Small tables with named rows and columns. After each table, cells are looked up by row and column.

Table bitope
fields: pof, mif, zur, rifu, gela, kap
seveluf: [-27, 50, -35, 39, -52, -31]
damu: [-39, -37, -31, -51, 11, -39]
zetag: [-40, -48, -43, -53, 13, -35]
sokapen: [-24, 56, -32, 54, -55, -37]
fep: [-13, 55, -35, 51, -61, -35]
fud: [-41, -31, -40, -46, 17, -38]
bog: [-23, 55, -32, 61, -65, -31]
supoved: [49, 24, 45, 46, -3, 40]
gokozor: [11, -56, 26, -58, 65, 40]

What is the kap of fud in bitope?
-38
What is the zur of sokapen in bitope?
-32
What is the pof of seveluf in bitope?
-27
What is the mif of fep in bitope?
55
What is the zur of damu in bitope?
-31
What is the mif of sokapen in bitope?
56
What is the pof of gokozor in bitope?
11
What is the pof of fud in bitope?
-41
What is the pof of fep in bitope?
-13
What is the gela of fud in bitope?
17
What is the gela of sokapen in bitope?
-55
What is the mif of fud in bitope?
-31
What is the rifu of bog in bitope?
61
Row with the largest gela: gokozor

vapo =
|  | kabiki | nivi | dadi | gov | tezoked | toveri | kiz | boz |
|---|---|---|---|---|---|---|---|---|
| nuze | 99 | 46 | 155 | 76 | 111 | 137 | 163 | 124 |
| melor | 81 | 34 | 154 | 86 | 121 | 144 | 169 | 118 |
| kezu | 72 | 168 | 77 | 29 | 132 | 29 | 122 | 233 |

What is the dadi of nuze in vapo? 155
What is the gov of melor in vapo? 86
What is the dadi of kezu in vapo? 77
What is the gov of nuze in vapo? 76
What is the tezoked of nuze in vapo? 111
What is the kabiki of kezu in vapo? 72
What is the tezoked of melor in vapo? 121
What is the toveri of melor in vapo? 144
What is the kiz of kezu in vapo? 122
Row with the largest gov: melor

Table nodel
        bevif  nus  niber  dar  razamu  zok
goz        14   19     24   16      18   22
pav        79   83     55   89      64   62
pevefo     14    6     35   27      35   31
mim        18   24     27   25      21   25
pafida     53   60     41   57      44   45
rigofu     15   22     25   19      20   24
kef        63   70     36   46      36   39

What is the zok of mim in nodel?
25
What is the dar of kef in nodel?
46
What is the nus of pav in nodel?
83
What is the bevif of goz in nodel?
14
What is the razamu of goz in nodel?
18
What is the bevif of rigofu in nodel?
15
What is the nus of kef in nodel?
70
What is the bevif of mim in nodel?
18
What is the dar of pafida in nodel?
57
What is the zok of kef in nodel?
39
What is the zok of pevefo in nodel?
31
What is the nus of goz in nodel?
19
What is the dar of rigofu in nodel?
19
What is the dar of goz in nodel?
16
What is the niber of mim in nodel?
27
What is the nus of mim in nodel?
24
What is the dar of pav in nodel?
89

nunob =
            dum     liv  ravageg     did    nesi     kem  kedepa  dogufu  gepufo
tet      -0.115  -0.116    0.119   0.095   0.043   0.042   0.048  -0.112  -0.115
baz      -0.197  -0.193    0.253   0.176   0.260   0.258   0.267  -0.195  -0.201
bep      -0.357  -0.349    0.334   0.329  -0.054  -0.048   0.002  -0.353  -0.344
lolav     0.242   0.227   -0.207  -0.251   0.151   0.140   0.084   0.243   0.223
gobadev   0.037   0.026   -0.155  -0.057  -0.467  -0.463  -0.457   0.042   0.047
vinefu   -0.147  -0.152    0.005   0.121  -0.559  -0.549  -0.510  -0.141  -0.127
fevu      0.333   0.316   -0.241  -0.338   0.384   0.368   0.286   0.332   0.303
fivurom   0.251   0.240   -0.107  -0.257   0.601   0.583   0.504   0.250   0.218
zutid    -0.220  -0.216    0.238   0.196   0.108   0.109   0.129  -0.216  -0.217
bakozu   -0.253  -0.250    0.216   0.227  -0.120  -0.114  -0.079  -0.249  -0.242
fufinav   0.138   0.128   -0.089  -0.149   0.216   0.207   0.164   0.139   0.121

kedepa of bakozu = -0.079
kedepa of zutid = 0.129
kem of lolav = 0.140
dogufu of baz = -0.195
kedepa of tet = 0.048
kem of zutid = 0.109
ravageg of gobadev = -0.155
nesi of bep = -0.054
dogufu of tet = -0.112
gepufo of bep = -0.344
Row with the largest kem: fivurom

